One turn sends every row of this set to another row. A few are shown first. Where does it send the rows asked after them?
pelif: [-24   4  -3  10  -5   2   2   5   6  10  -1   2   0   2  -8  15  -1  -4
  -3  12   0 -12   1  10  -4  -6   4  25  -3 -14  -9  13  13  10  10 -12
  12   0   8  -3 -14   5   4 -16   3   0   6   2   3  -9  -2  -3   4 -10
   5  -8  17  -3  -2]
Lof: [ -3 -18   0   7 -21   4   4  10  -3  22  10   5 -14  -3 -10  19   8  -7
  -5   0   4  -6  -5   7   4  -2  -1   4  -7  -3  -6   3   1  14   9   8
   4   3   7   4  -4 -16  -3  -7   1   0  11  -3 -10   1   4  -9   9 -18
  -1   0  22  -6  -5]
Pov: [-10 -13  -5  -9   3   6   9  11  -5 -11  -3   3   0   8 -10  24  -8 -11
 -15  12   5   4  -8   1   2  -6   3  13   5  -1   3  13   9  11  -2  -7
  -1  -8   5  -9  -3 -10  12 -11  -2   6  10  -1 -14  -2  -1  -1  17 -12
  12  -5  22   5  -1]
lozol: [-13   2   1   8 -15   2  10  11 -12  11  -2   8  -8   3  -5  17  -1  -1
  -3  -4  -1   5  -2   3   6  -7  -5   2  -5   8   2  21   9  14  13  -5
  -4  -5   2   3  -9 -11   5 -12   3   3  10   0 -12   7 -10 -24   3 -17
   0  -5  16  -5   0]
givuz: [-11  -5  20   5  -1  -7   9   6   1   6  -6  11  -5  -7 -13  12  -2  -2
   6 -16  10  -9  -6   2  10   5  -4  -6 -10   1   9   8   3  -3   4 -14
   1   5   1  -6   2   8  12   6   8 -11   3  -1 -13   8   7  -2   5  -8
   6  -5  22  -3   0]
Tinu: [-17  -1   3  -7  -6  -3   2   2  -4  -6   2  11  -7   3 -11  19   1 -18
 -10  -5 -11   2  -9  -3  17   4   2   6  -2   1   9  -7   9  18  15   8
   5   2  -1   7  10 -12  20   7   0 -14   1  -4   1   7  17  -1  16  -4
  18  -6  15   4  -2]
biz: [-16  17   2   5 -10  -4   7   7  -8 -13   1  11   3   5   3  15  -6  -6
  -2  -9  -4  -7  -4  -1  16   2  -7   5   6   0  -2  25  15   5  12  -5
   1  -4   1   4  -7  -2   5 -11   0   0   3   6   1   5   4 -16   5  -7
   0 -10   5   1   4]
Loz: [-12  -4  15  -3  -2  -5   7   7  -1  -7 -12   5  -2  -1 -10  15  -7  -5
   4   2  10  -7 -13   2   6   6  -4   3  -4   0  10   9   1   0  -5 -15
  -4  -2   6 -13  -2  -4  13  -7  -2  -9   6 -11 -18   5   6   0  10 -11
   6  -8  28  -2  -6]
fup: [-20  -3  -4   9  -1   4   3  10   6   4  -1 -17  -9   2 -10  12  -6   5
  -4   2   0   0   7  13  -3  -5   7  19   6  -4  -4   4   6   1  -1  -9
   5  -8   7   0  -3   8   6   4   6  -2   4   6  -5   4  13   0   0 -14
   1  -2  14   2  -7]
fal: [-19  -8   3  -9 -14   1  -5  -4  -7  -6   4   2 -12  -3  -6  17  -2 -15
  -2  -3 -14   1 -11  -2  15   1   1  -5  -1   4   4   4  -1   6   1   4
   7   1   5   3  10  -7  17  11  -2  -3  -5  -2  -5  10  10  -5  11  -1
   4   7  11   0  -8]
fav: [-19   5   5   4  -2   0   9   4   4   3   0  19  -1   6 -11  22  -1 -10
  -7   2   0 -12  -4   4   7  -2   2  24  -8  -9   2   2  13  19  23  -1
   8   5   0   1  -2 -13  16 -11   4 -11   8  -5   9 -10   4  -4  16  -7
  22 -17  18   2   7]
fifi: [ -7  -6   7  -1 -16  -3   3   0   4  10   9   6  -9  -7  -9  27   9 -13
  -3  -7   5 -15  -6  10   5   3  -1   8  -3 -21  -6  -2   0   9  -6   6
   1  10  18  -4   4  -4   1   2  -2  -3   6   6   3  -2  21   2  10  -9
   7   0   7   7   0]
sases: [ -6 -15  -6 -11  -4   2  10   6  -6  -5  -2  10  -1   4 -14  25   1 -10
 -22   8   4   5   6   4   6 -16   3  11   6  -4  -3  15  11  19   3   4
   7  -6   3  -6   1 -12  10  -3  10  10  10  10 -12  -5  -1  -3  11  -3
   7  -1  16   4   4]
sak: [-16  17  -1   7 -11  -1  10  12 -10  -4  -2  10   3   7   1  14  -6  -3
  -2  -6  -3  -2  -2  -2  15   1  -6   4   3  -1   1  26   9   6  14  -5
  -2  -5   2   3  -6  -7   8 -12   1   0   6   8  -2   6  -1 -22   6  -9
   0 -11   7   3   7]
Ketut: [-22   6   5  -3  -7  -5   9  -1   6  -1  -2   6   0  -2  -8  27   5 -10
  -7  -6  -1 -10  -8   8   9  -4  -4  10  -4 -20   1   5   7   4  -9  -2
  -7  13  17  -9   7   0  14   6   3  -4  -3   9   3  -1  13   4  10 -10
  14  -8   8  11  16]
tira: [-10  -7  -3   6 -10 -11   9   9  -1  11  14   8 -12  -5  -6  26  -1  -7
   2  -9   3  -8   6   4  14  -5   1   6  -9   1  -7  10  13   8  21  -1
   7   6   0   4   7   9   9  20  10 -11   4   2  -1   2   4   4   1  -7
  10  -6   6  -3   8]
Vazur: [-20   4  -4   8  -3   4  -3   5   6   5  -3 -11  -7   1 -10  10  -7   4
  -2   7  -3  -3  10  11  -5  -3   7  20   4  -8  -5   5   8   2  -1 -11
   9  -5   9  -1  -6   8   2  -2   5  -1   4   2  -4   2   5  -3   0  -9
  -2  -3  20   0  -6]
mafod: [-11  -6  14   2  -6 -15   7   5   2   7  -1  11  -7  -9  -9  16  -2  -3
   4 -15  10  -9  -3   2  17   3  -2  -2 -13   2   7   7   7  -3  10 -10
   5   8  -1  -2   4  12  11  11  11 -13   6   1 -10   5   7  -1   1  -6
   6  -7  15  -4   5]
Nus: [ -6 -11  -4 -12  -6   3  13   0  -4   1  -4  10   0   2 -19  24   7 -10
 -23   2   2   6   7   7   6 -15  -1   5   4  -1  -4  15  11  17   2   6
   9  -2   1  -5   5 -11  12  -4  10  12  10  12  -5  -4  -1  -6  10  -2
   9  -1  12   0   7]
zego: [-17   2   4  -5   3  -2   8   3  -3  -6   2  16  -3   6  -9  21  -1 -16
  -9  -7  -6  -2 -11   1  18   3   0  16  -5  -1   6  -6   8  19  21   6
   4   0   0   5   4 -16  18   4   0 -15   8  -1   3   3  15   2  17  -5
  20  -9  17   0   0]
bib: [ -4 -12   4   3 -18  -2   2   1   4  13  12   8 -14 -14 -10  25   8 -12
  -7  -3   5 -13  -7   8   1   3  -2   8  -3 -20 -10  -1  -1  10  -2  12
   2   7  11  -1   1  -7   0  -5   3  -5   8   3   4  -1  16  -1   9  -9
   3   1  12   1  -4]

mafod turns into fifi
Loz turns into Lof
tira turns into Ketut
Where do these go?
pelif turns into Pov
Vazur turns into sases
zego turns into givuz
fup turns into Nus

